In the data rows, 500 means zero.
Each thing below was measured twice, in two different ways. The second way is not exact.
First some of them both ways: the first way, then the second way, then a blank line.
404 683 404 598 614 343 610 429 615 528 478 506 536 524 427 553 690 489 785 462 448 273 652 392
470 632 375 437 437 350 536 459 312 349 463 522

740 464 605 203 448 343 643 324 746 555 426 434 473 514 325 302 728 746 318 244 448 643 492 450
605 747 690 547 591 542 710 244 789 607 523 634

576 467 383 666 480 421 246 442 361 475 520 694 459 683 372 621 402 350 560 711 579 257 500 474
414 340 382 359 222 740 371 492 390 549 482 550

509 596 466 507 481 593 615 546 591 483 540 373 497 368 459 522 487 608 374 370 496 635 398 492
546 563 553 597 692 520 571 621 627 513 508 540

461 509 493 508 248 419 502 419 761 587 351 513 530 631 363 622 493 340 567 459 469 315 469 381
531 462 576 394 508 635 589 515 399 552 481 419

409 671 574 567 474 723 607 569 787 546 553 518 334 294 563 593 597 371 459 528 470 457 495 454
518 489 696 642 795 459 507 481 506 691 544 507

488 482 495 434 322 439 288 308 240 428 533 563 653 922 532 574 215 363 459 721 494 498 498 446
520 157 464 428 197 682 411 452 238 410 451 471

103 420 469 497 564 796 528 736 385 504 635 242 623 218 786 413 387 534 469 522 202 778 511 513
585 483 304 841 742 101 474 635 240 490 400 484

723 481 613 548 697 100 482 468 554 342 317 505 608 610 316 396 697 537 717 131 574 495 651 489
262 564 510 494 449 414 574 417 778 391 491 650

738 379 653 414 601 249 457 446 399 555 274 587 419 727 432 425 505 420 619 369 604 544 627 552
494 440 605 414 397 426 598 326 627 335 572 629

326 629 339 603 533 432 590 361 687 561 504 650 435 454 498 585 543 516 517 517 458 291 404 435
643 527 491 341 557 606 550 389 400 456 442 405

530 661 501 318 438 489 425 427 474 369 608 515 413 519 653 442 622 503 413 529 490 558 473 553
384 616 679 679 384 395 469 391 467 606 459 492

725 447 526 433 350 440 677 469 702 808 321 518 289 504 231 402 300 596 416 444 662 376 452 465
787 628 572 238 591 645 701 484 576 466 513 469

440 129 488 381 362 391 417 437 157 624 479 624 491 740 252 305 513 501 393 687 587 379 524 481
645 598 435 225 369 988 440 347 505 499 495 420

376 174 565 383 444 824 457 723 292 501 553 583 492 384 581 440 589 249 354 707 624 592 527 651
376 504 707 607 557 699 298 527 597 849 534 418

385 193 590 308 453 501 465 571 385 523 367 468 409 530 562 246 591 511 382 570 574 588 478 533
609 641 652 433 571 575 566 407 613 631 401 359

387 386 401 407 606 627 492 454 410 410 606 651 437 367 632 472 627 397 486 521 505 537 448 477
461 451 675 521 540 608 406 412 574 681 487 481

587 464 571 267 461 407 427 518 503 484 466 486 491 480 414 402 515 591 412 515 442 526 530 502
582 547 395 607 463 491 507 387 494 565 502 522

610 467 555 660 605 340 589 550 636 407 340 446 470 208 419 413 669 551 743 223 546 533 508 545
326 624 407 469 678 317 610 531 712 538 496 493

544 407 483 719 426 485 469 616 371 518 503 742 491 610 557 638 521 245 609 593 600 277 452 501
379 390 578 312 334 651 435 620 464 560 529 432

505 322 528 599 327 608 452 545 364 529 421 511 521 597 481 552 395 475 525 618 552 356 487 522
561 465 418 297 406 646 467 688 431 461 566 350

363 471 591 366 457 481 419 487 340 578 479 547 440 615 687 437 397 377 433 663 510 592 640 456
599 339 610 528 481 409 388 328 292 434 392 403

Now 40 new things, measured the second way only, each followed by its number:
622 529 556 534 675 318 519 604 365 628 471 410 0
411 389 444 677 481 226 404 332 488 493 526 610 1
646 329 241 113 148 743 462 534 384 261 500 361 2
463 390 557 487 421 456 422 570 468 482 519 527 3
601 765 688 202 586 643 726 556 954 511 693 491 4
292 347 424 913 596 227 457 626 522 566 526 591 5
481 461 452 536 313 632 221 489 315 617 470 514 6
546 386 448 445 392 656 423 452 306 493 440 557 7
413 502 372 784 558 383 425 644 403 580 495 612 8
395 544 505 490 609 444 607 692 665 547 573 597 9
634 405 450 281 399 492 432 405 288 388 408 395 10
443 682 462 487 455 813 472 584 722 662 539 437 11
652 685 431 379 634 100 717 493 461 278 499 507 12
453 573 254 601 483 332 589 508 643 386 531 666 13
229 448 512 690 646 327 479 718 460 649 453 420 14
442 565 484 431 691 303 495 638 592 290 611 480 15
359 506 590 571 548 400 535 500 717 676 589 459 16
455 436 365 763 691 340 477 682 399 658 455 632 17
691 161 484 444 242 754 384 378 208 431 417 513 18
497 646 376 434 634 289 637 574 592 420 554 540 19
582 666 566 744 779 449 556 518 630 595 532 479 20
661 556 480 406 544 521 632 557 469 353 574 532 21
347 158 550 584 291 431 299 306 260 340 407 615 22
325 347 409 709 405 563 404 572 491 564 412 406 23
403 354 448 761 551 582 363 634 209 458 509 564 24
568 530 587 679 627 670 557 465 636 513 527 502 25
406 652 498 520 511 423 624 552 819 326 627 655 26
387 291 501 381 177 471 336 396 194 420 349 550 27
562 486 582 882 566 335 307 348 406 611 426 550 28
336 564 474 448 603 236 695 499 759 384 574 550 29
546 487 575 390 472 806 405 473 581 616 521 383 30
618 361 528 500 113 800 400 425 250 507 373 634 31
667 528 640 281 531 348 483 453 413 391 514 386 32
629 851 590 157 667 451 806 512 895 321 702 570 33
383 516 611 638 572 125 598 481 521 387 458 631 34
682 645 564 383 590 717 663 490 707 535 516 433 35
520 626 171 467 648 363 558 681 603 533 634 418 36
499 476 345 505 338 849 386 320 394 512 436 449 37
510 504 522 324 457 617 427 616 328 554 511 178 38
343 450 488 564 393 464 440 571 453 432 400 550 39
A few of them come next, measured the first way, each followed by the number of its row above:
643 513 603 522 499 603 425 496 406 555 494 515 439 573 597 588 370 384 504 659 597 486 478 591 3
460 520 294 314 351 394 375 429 338 517 629 574 648 999 401 617 318 388 349 701 489 621 681 394 31
482 625 481 543 666 110 391 421 349 442 546 724 631 831 580 609 513 236 714 484 562 502 754 324 22
618 578 561 446 655 488 372 355 467 359 634 441 449 319 624 450 458 570 441 497 488 551 509 561 1
450 691 460 522 589 398 760 357 745 568 367 381 507 362 509 370 600 679 685 354 353 530 529 373 12
237 433 490 249 547 794 481 564 394 398 760 422 553 409 845 407 501 453 247 585 309 854 593 570 28
968 359 645 432 411 324 646 392 741 664 373 397 231 458 171 437 617 810 437 239 727 273 362 506 4
908 399 673 510 503 333 806 362 755 691 227 357 372 330 178 394 635 791 557 154 606 348 404 526 33
354 486 479 484 543 531 313 614 323 294 576 486 733 576 657 521 427 483 418 476 453 658 520 535 23
360 443 401 348 440 375 317 396 280 409 541 612 565 727 365 359 440 621 378 661 443 531 419 460 37
759 524 565 489 669 452 573 474 511 414 519 384 552 379 462 429 674 741 588 150 485 584 454 590 26
147 848 299 537 584 776 527 626 491 483 803 602 776 538 706 756 505 430 518 548 270 663 562 439 24
342 358 611 183 526 800 678 683 503 541 578 390 505 232 636 269 590 625 319 436 394 741 463 626 20
